In the rows, 128 means zero.
Named moves, each a turn or a mirror, and the order they were made in; the first pair answered:
move K451:
[121 136 150 130 137 160 156 106 105 111 144 145 106 125 147 148 123] |-> [122 150 136 148 143 148 138 109 101 125 151 135 115 130 159 148 135]
[111  73 122 111 143 166 145 138 158 105 122 116  93 113 102 134 103] |-> [119 123  80 172 165 114  96 128 147 144 145  92 122 134 153 137 129]
[134 142 121  79 103 109 178  87 123 134  94 119 104  99 152 150 149] |-> [134 165 106 102 109  94 155  83 123 152 104 106 115 112 172 150 158]
move K907:
[136 101 164 145 117 154 130 164 109 129 112 167 147 136 113 131  98] |-> [126 102 160 165 122 148 116 160 114 126 120 163 147 145 117 132  94]
[121  78 195 100 113 186 175 134  95  98 121 164 125 125  89 141  94] |-> [101  93 196 162 135 176 122 145  91  92 168 147 129 171 120 167  80]
[178 199  56 159 142  91 155 123 120 176 112 102 182 106 172  90 193] |-> [184 180  80  94 109 116 206 106 103 173  88 106 170  87 159  89 188]
move K130:
[109 121 143 145 112 135 116 142 118 127 135 142 125 113 129 138  88] |-> [109 123 134 145 115 123 105 137 121 133 135 134 123 116 141 140  87]
[134 130 103 170 158 121 107 141 152 126 149 127 146 139 120 133 139] |-> [142 113 115 166 155 136 121 148 148 116 151 134 152 139 105 134 139]
[110 114 127 133 135 117  93 146 147 127 138 121 124 135 124 141 106] |-> [114 102 133 132 133 136 108 148 136 115 142 131 122 137 112 143 103]
move K107:
[108 151 122 115 107  82  53 121 128 154 113 143 124 132 176 127  98] |-> [ 88 123 126  59 126 113 100  99 169 110 140 108  71 142 146 136 120]
[ 83 110 151 108 160 131 116 146 144  86 144 129 104 127 100 129  78] |-> [104 112 152 145 169 133 119 156 137  84 152 143 140 142  92 120  81]
[136 102 155 126 131 157 168 117 105 106 148 121 127 138 119 138 141] |-> [152 119 157 160 123 137 145 133  86 127 139 143 159 138 138 132 126]
[123 153 112 152 142 125 106 110 126 117 145 117 143 122 152 112 149] |-> [115 153 115 139 133 118 105 104 127 124 135 116 134 112 158 112 146]

(2 to 3 moves a pair)
[119 161 100 119 136  83  63 139 116 152 118 122 106 118 194 132 128] |-> [111 124 115  47 145 122 138 113 142 108 124  98  69 106 151 129 148]
K907 K107 K907
[118 127  90 156 138  86 101 147 138 134 108 151 166  87 134 135 101] |-> [121 142 105 140 120  84 116 119 102 153 101 144 168  87 169 150 109]
K907 K907 K451
[143 132 123 153 125 111 101 158 149 130  85 145 162 113 124 105 112] |-> [118 108 121  91 123 134 132 134 180  99 106 115 107 110  98 113 120]
K107 K107
[102 106 114 108 114 159 125 135 134 131 116 144  93 132 105 123 106] |-> [116 132  87 102 112 138 128 130 132 158 100 141 113 116 116 110 125]
K451 K907 K907
[145  84 156  79 115 152 189 136 127 105 108 147 123 103  88 108 143] |-> [118 170  88 120 124  71 104 108 128 173 124  97 120 116 179 129 150]
K451 K107
[132 152 164 129 111 131 105  91  69 142 133  98 110 133 186 150 118] |-> [140 170  90 151 162  95  85 116 140 131 143  79 121 128 146 104 149]
K107 K907 K907
[129 177 129 120 157 107  85 140 144 122 158 147 153 129 116 104 167] |-> [114 140 149  58 123 136 108 143 143 111 133 157 119 109  91 105 141]
K107 K451
[108 119 145 105 157 130 138 136 187 120 130 101  95 139 114 158 117] |-> [140 136 139 161 146 110 115 171 156 148 101 147 165 129 125 132 121]
K107 K907 K107
[122 150 115 205 179 129  70 163 167 126 146 155 155 147  84 128  93] |-> [126 119 143 174 167 162 103 172 169 100 138 173 148 137  51 124  86]
K130 K451
[148 146 146 150 107 131 160 122  93 133 139 128 147 141 151 142 146] |-> [150 128 157 139  96 136 157 140  95 135 120 158 149 132 139 136 127]
K907 K451 K107
[154 144 107 101 142 149 170 144 124 108 113 116 133 133 106 112 154] |-> [167 147 108 118 129 145 158 156 107 120  94 142 156 131 110 113 143]
K107 K451
[123 176  89 166 149  76  87 152 180 156 128 115 140 130 113  83 122] |-> [133 101 175 111 115 161 171 160 147 106 109 157 130 121  53  93  96]
K451 K107 K907
[140 125 149  86 111 121 172  86  80 132 129 147 127  86 100 117 188] |-> [130 133 139  83 106 109 166  84  88 140 132 133 118  87 113 125 185]
K451 K107 K451
[121 119 115 148 140 134 113 138 174 100 139 138 109 134 114 121 131] |-> [115 106 146 120 126 160 138 125 151  97 135 139  91 127 121 136 117]
K907 K907 K907
[158 153 105 147 156 115 154 119 124 117 150  91 158 142 147 118 182] |-> [152 122 142 100 128 149 191 107 106  99 142 107 134 137 134 130 170]
K907 K451 K907
[114  90 163 126 127 152 143 139 124  99 145 124 125 149 101 134 108] |-> [138 141 101 159 148  98 106 148 148 131 139 116 167 136 122 104 144]
K451 K907
[144 179  85 122 148 111 152 117 144 135 131 111 129 122 110 107 192] |-> [140 188  82 123 134  92 130 121 137 153 119 118 132 112 129 105 174]
K107 K107
